(in the rows, 128 means zero)
Each path below is one point turned by a fixed rotation once a step. After each direction that follows a path, write how fast that rotation turns it, in degrees each step (0 if it stays still).
Each turn is a multiple of 5 degrees from 10 to 175, or 0.
Each row of a path follows its step; steps can be skipped.
Rotation 1:
step 1: [124 127 115 125 133 129 131 134 124 127 124 129 136 115 134 134 125 129
 126 120 123 123 128 120 135 132 125 121 125 127 133 135]
step 2: [126 134 130 136 130 129 121 124 130 127 126 136 115 128 120 126 128 133
 142 129 127 121 133 127 134 124 130 124 132 126 131 120]
step 3: [128 123 125 135 118 124 129 130 139 136 132 132 133 130 138 130 120 116
 133 132 129 124 122 125 120 126 128 127 125 132 122 127]
step 4: [132 131 133 133 127 119 123 135 126 116 128 119 125 120 124 131 131 127
 120 123 119 134 123 129 121 123 129 133 135 127 133 124]
step 5: [123 137 129 126 125 128 126 121 116 127 132 130 128 123 137 132 124 130
 125 126 127 128 132 133 133 137 124 119 114 134 125 126]
step 6: [130 127 118 123 128 133 126 126 127 129 125 131 131 125 122 128 134 125
 137 121 127 117 115 123 136 122 127 127 130 124 137 122]
step 7: [127 127 133 131 125 118 132 131 129 125 127 128 119 127 134 130 119 127
 140 133 127 119 137 117 127 131 131 127 137 128 123 133]
step 8: [136 131 126 144 127 128 118 129 133 131 122 134 135 124 129 129 132 121
 121 133 125 129 128 133 116 128 127 123 129 129 132 123]
step 9: [121 132 130 126 126 125 126 137 128 125 141 124 122 118 127 137 122 125
 128 121 131 132 124 133 130 128 130 136 118 130 132 124]
step 10: [126 134 127 129 125 128 128 123 118 125 128 132 129 132 135 123 128 133
 128 122 115 128 117 121 134 120 124 116 127 129 126 129]
[129 128 130 130 128 130 122 126 128 129 127 127 129 131 128 128 127 129
 128 129 130 124 127 131 127 130 123 128 125 128 127 128]
130
Rotation 2:
step 0: [130 129 125 117 126 132 133 128 135 132 131 129 127 131 125 127 114 129
 134 131 136 140 125 130 128 134 128 129 142 129 130 126]
step 1: [136 140 132 129 131 139 124 119 124 136 134 122 126 128 126 125 125 131
 128 130 124 132 133 121 129 133 121 129 135 125 127 119]
step 3: [127 130 139 129 123 129 131 140 139 131 130 128 122 117 128 128 119 130
 138 124 128 130 135 125 127 131 129 124 129 125 129 122]
step 4: [124 136 128 121 123 124 136 122 127 133 133 123 125 123 124 124 122 136
 126 117 122 135 135 130 129 134 126 130 121 134 121 125]
step 5: [133 136 127 125 126 134 130 118 136 126 134 128 114 124 124 123 122 124
 128 123 129 130 125 130 131 120 138 136 126 130 134 125]
step 6: [128 137 134 134 124 128 122 132 137 125 122 124 126 124 121 133 131 122
 119 126 121 134 134 127 135 130 130 130 128 131 133 116]
step 7: [119 132 130 125 125 128 131 129 132 125 116 121 117 128 130 124 129 128
 132 130 121 133 136 135 138 131 133 130 131 136 123 135]
step 8: [118 125 133 131 134 132 129 124 139 116 131 126 125 129 124 124 120 136
 133 122 129 125 131 131 135 124 123 134 131 130 126 121]
step 9: [118 136 120 125 124 130 133 127 130 124 135 127 126 129 120 125 139 125
 127 123 124 122 128 127 131 134 128 134 139 131 127 117]
step 10: [132 133 129 136 127 123 129 130 136 119 136 124 118 128 125 118 133 125
 130 135 120 128 127 129 133 132 127 130 135 125 135 138]
[125 127 128 126 131 128 128 130 127 126 132 129 127 130 130 128 125 127
 126 123 129 127 129 126 126 130 130 126 129 131 127 129]
80
[131 126 130 129 126 125 128 133 131 129 127 126 127 128 130 131 129 128
 128 129 127 127 128 131 129 132 128 126 128 132 130 130]
95
Rotation 3:
step 0: [124 126 128 126 132 130 124 136 135 125 130 122 128 120 134 135 133 118
 133 128 135 124 129 128 134 132 132 122 133 132 141 123]
step 1: [128 128 124 131 132 137 121 117 120 117 131 125 126 126 133 131 125 126
 120 134 129 129 129 126 124 128 135 126 119 130 137 128]
step 2: [126 131 128 131 128 115 127 122 127 130 134 127 129 116 128 130 130 133
 117 137 134 123 133 126 135 132 122 131 127 123 132 127]
step 3: [126 124 139 131 127 134 123 123 129 135 133 129 126 125 134 130 137 127
 128 125 136 115 129 123 126 127 128 129 130 138 131 121]
step 4: [124 129 121 135 125 133 124 119 126 127 130 130 123 123 122 131 125 129
 129 129 122 130 133 112 132 128 129 123 128 139 130 133]
step 5: [133 139 124 116 125 123 127 132 124 129 132 121 133 121 129 132 130 128
 130 129 129 120 122 115 131 135 122 128 126 131 131 128]
step 6: [130 133 131 128 132 133 126 125 126 123 121 129 124 129 129 120 134 127
 128 121 130 115 132 119 126 119 124 123 125 124 138 122]
step 7: [128 137 127 130 127 129 123 123 128 129 121 129 112 119 120 123 124 131
 124 133 124 128 122 127 129 134 127 125 135 130 134 127]
step 8: [125 130 134 124 127 128 124 136 124 131 130 124 119 124 133 130 122 118
 130 128 131 119 128 129 131 131 118 132 125 132 135 140]
step 9: [138 129 130 139 132 135 129 127 126 116 134 128 128 120 133 123 132 127
 124 123 118 122 129 128 126 125 124 127 130 131 133 136]
[129 128 125 130 126 125 126 131 127 128 127 128 128 125 126 125 126 134
 127 130 129 130 127 128 130 127 130 129 129 129 129 130]
135
[131 129 124 127 127 126 129 128 127 130 123 128 125 126 130 127 126 127
 131 124 128 127 127 129 126 127 127 125 128 127 128 128]
40
Rotation 4:
step 0: [129 130 130 125 124 124 126 125 131 125 125 125 120 125 129 130 133 131
 119 123 135 131 130 124 134 132 121 137 131 135 131 124]
step 1: [118 137 130 124 130 128 124 135 130 130 126 131 125 132 129 127 118 130
 130 129 129 128 132 134 131 130 133 124 125 129 126 139]
step 2: [129 126 128 121 121 126 132 127 132 133 128 126 133 118 131 129 136 126
 134 125 126 123 121 128 133 128 135 128 123 132 123 124]
step 3: [130 127 131 130 134 136 127 124 126 136 130 131 128 122 125 130 128 131
 130 135 133 128 138 122 130 123 121 121 129 132 131 133]
step 4: [131 125 116 130 133 125 131 134 133 130 130 138 123 128 126 129 126 125
 131 129 124 128 128 132 131 128 128 137 131 127 118 123]
step 5: [121 122 127 133 125 128 132 121 131 134 125 117 127 135 125 125 130 134
 123 125 126 128 138 125 127 124 133 129 125 129 129 127]
step 6: [123 125 124 124 126 132 123 124 131 130 134 134 134 130 131 134 119 128
 127 133 132 135 119 131 119 129 130 126 125 128 128 126]
step 8: [124 130 132 126 129 127 126 126 128 121 126 129 120 128 119 135 124 129
 125 132 124 128 126 124 125 120 129 125 134 127 121 138]
step 9: [130 128 121 123 130 131 130 128 129 121 125 118 124 122 139 124 122 126
 133 127 123 127 126 128 128 133 132 128 132 134 128 120]
step 10: [131 135 127 129 126 132 122 127 129 129 129 126 135 122 122 125 130 135
 128 117 125 136 134 128 125 125 122 122 124 127 128 134]
[127 128 129 130 127 126 127 131 128 128 127 126 127 130 126 126 131 126
 127 129 129 126 129 130 127 128 132 128 129 128 122 131]
110
Rotation 5:
step 0: [113 134 121 127 129 128 116 115 131 128 129 128 128 127 127 132 133 126
 131 122 122 125 130 130 127 122 131 137 125 124 123 130]
step 1: [124 129 129 131 120 129 117 130 122 134 131 118 121 134 133 128 121 123
 134 125 126 121 139 133 130 133 129 131 125 125 121 132]
step 2: [135 124 137 131 124 128 112 127 128 127 133 134 130 133 123 123 117 131
 136 132 120 126 129 127 129 129 134 134 128 131 131 129]
step 3: [126 129 125 132 135 131 119 135 133 124 129 136 130 136 122 129 132 131
 126 126 128 123 136 123 125 129 127 143 119 131 132 126]
step 4: [122 139 129 136 130 130 126 136 120 130 139 128 129 133 129 137 121 131
 129 122 131 132 136 127 117 119 128 129 125 130 127 128]
step 5: [127 136 135 130 138 124 124 125 126 122 133 129 128 121 122 131 115 130
 135 124 132 125 124 127 126 128 128 133 129 130 118 141]
step 6: [132 134 125 132 130 119 117 131 131 125 123 125 132 126 136 122 125 129
 122 116 126 122 125 126 132 123 132 137 121 125 124 134]
step 7: [130 128 138 125 123 130 120 135 126 127 125 128 128 126 132 135 131 123
 131 119 117 130 129 130 118 124 130 133 120 117 123 127]
step 8: [133 135 135 126 128 137 124 122 133 136 132 132 131 125 122 132 130 127
 140 124 126 116 136 124 128 124 133 128 124 122 129 134]
step 10: [133 135 123 132 126 127 122 137 120 133 127 132 131 137 126 128 120 125
 138 132 128 133 124 133 122 136 127 134 117 125 126 133]
[129 127 130 128 131 129 127 125 129 131 125 126 127 124 129 128 129 125
 126 126 128 130 127 129 129 124 129 126 125 124 127 130]
45
[128 130 127 127 128 127 129 126 130 129 132 127 125 129 129 135 131 129
 129 128 128 129 131 125 128 128 127 127 129 126 127 128]
95
Rotation 6:
step 0: [122 124 129 131 122 131 126 118 124 127 125 119 136 132 125 133 125 122
 128 128 129 132 126 131 130 121 135 127 133 146 127 135]
step 1: [125 136 138 134 129 122 126 128 129 121 128 127 119 136 134 133 139 115
 133 125 126 122 127 124 133 124 126 133 128 123 122 127]
step 2: [135 121 131 122 128 133 121 130 136 131 126 125 120 130 133 130 128 132
 132 121 138 138 125 136 122 119 131 124 126 127 119 133]
step 3: [121 124 134 131 134 133 132 130 132 130 124 135 111 120 122 127 124 129
 122 122 134 127 131 124 140 134 125 132 129 125 130 124]
step 4: [122 129 119 122 125 137 128 128 125 130 130 134 134 123 124 139 120 130
 129 127 127 128 135 128 133 123 128 111 126 126 122 132]
step 5: [131 123 127 125 131 117 130 136 116 125 123 139 131 128 128 131 134 131
 124 130 121 124 127 121 136 129 135 134 120 130 125 124]
step 7: [126 121 121 134 125 130 124 126 123 131 125 122 127 125 119 119 126 124
 128 130 126 138 121 119 123 142 131 137 128 133 129 123]
step 8: [128 127 129 134 122 129 133 128 129 118 136 123 130 136 125 123 118 119
 135 135 122 123 126 124 129 127 121 118 135 122 131 134]
step 9: [143 125 129 143 122 125 124 120 124 124 121 127 128 129 136 128 130 133
 134 128 131 124 128 127 125 126 130 125 123 137 122 122]
step 10: [132 134 139 134 129 121 137 127 142 129 131 127 123 127 131 130 130 135
 121 124 129 126 132 127 124 128 129 131 133 121 130 143]
[122 128 127 131 127 128 130 128 127 130 125 126 128 126 126 126 127 128
 125 129 131 131 130 129 126 129 127 128 129 127 128 130]
95
Rotation 7:
step 0: [135 133 130 128 117 132 118 124 134 125 128 127 132 125 131 122 130 129
 124 135 130 130 148 122 125 134 134 124 136 118 125 122]
step 1: [129 128 124 129 132 114 129 138 130 131 121 128 126 131 125 125 114 134
 127 122 134 128 132 120 124 130 124 143 116 127 134 129]
step 2: [130 122 143 129 139 125 112 130 137 130 135 130 132 127 128 124 135 121
 127 127 130 131 132 122 132 135 136 117 129 127 127 124]
step 3: [117 124 118 137 120 120 129 130 133 126 122 125 127 143 128 125 119 135
 123 131 135 131 139 128 126 130 127 126 132 135 123 127]
step 4: [129 117 137 117 129 120 121 138 127 130 133 128 121 123 132 118 125 127
 131 125 124 122 119 120 129 131 120 126 125 138 130 119]
step 5: [123 128 125 133 123 127 123 119 128 122 120 120 119 130 127 133 136 122
 121 125 129 142 134 116 128 132 126 120 135 123 118 123]
step 6: [126 123 128 125 116 133 133 136 136 134 129 125 127 118 122 118 114 139
 129 127 135 129 125 125 127 134 119 132 124 125 132 121]
step 7: [128 118 134 126 132 123 121 126 128 125 127 135 122 130 120 128 134 109
 124 119 133 136 123 123 117 133 126 128 123 122 128 131]
step 8: [116 131 133 133 114 133 122 127 136 135 135 121 130 133 122 123 129 136
 134 131 133 143 135 134 129 130 131 131 134 129 131 126]
step 9: [123 125 124 115 122 118 123 132 124 132 131 144 118 131 122 125 126 129
 119 127 130 121 124 127 119 127 125 126 117 130 134 129]
[127 125 128 128 126 125 123 126 130 130 128 129 127 128 128 125 126 129
 128 130 129 132 129 123 125 130 127 128 127 129 128 127]
0
[129 129 131 131 129 129 126 130 128 127 132 130 126 127 129 127 128 129
 123 127 128 125 123 127 126 128 128 129 127 127 126 128]
145
Rotation 8:
step 0: [129 129 125 134 127 136 130 127 129 128 129 126 114 126 130 134 133 132
 130 133 130 120 133 116 146 134 114 124 131 124 133 124]
step 1: [130 137 133 127 126 134 129 124 120 106 124 120 127 127 130 120 126 126
 129 126 138 122 135 121 125 135 127 120 126 130 127 132]
step 2: [121 130 140 131 118 124 133 121 128 127 127 129 128 120 121 123 116 132
 142 129 125 130 129 135 132 132 137 123 132 130 120 138]
step 3: [120 124 130 122 130 133 126 126 134 128 131 129 125 130 125 137 117 129
 132 129 131 122 122 142 139 117 116 129 119 125 127 137]
step 4: [114 135 129 126 137 134 129 129 136 125 122 127 133 128 121 128 134 137
 124 118 134 115 128 128 131 131 122 135 129 126 123 117]
step 5: [122 139 113 130 124 132 127 124 133 128 118 136 119 119 124 118 125 135
 127 129 129 134 136 116 127 131 125 132 127 133 125 132]
step 7: [122 130 137 127 126 127 148 131 133 135 131 135 135 142 124 132 129 135
 133 127 128 132 139 132 130 124 129 122 127 120 131 128]
step 8: [126 128 130 131 132 131 121 137 132 137 123 132 116 136 135 130 121 134
 136 128 134 116 136 127 119 127 116 127 128 119 131 126]
step 9: [128 129 123 125 141 133 122 140 125 122 122 126 135 114 131 125 126 137
 135 120 136 128 133 130 120 134 134 125 131 132 134 129]
step 10: [123 132 121 120 127 126 125 132 125 133 129 136 124 128 119 125 128 129
 131 128 125 139 130 137 118 125 144 125 120 134 116 132]
[128 129 126 127 126 127 126 130 129 126 127 125 129 127 128 126 126 127
 129 127 129 133 126 127 128 133 129 128 127 125 126 130]
90
[130 127 124 129 127 130 131 126 132 128 126 128 126 130 128 127 130 130
 122 127 126 128 127 127 130 128 131 130 127 127 129 129]
55
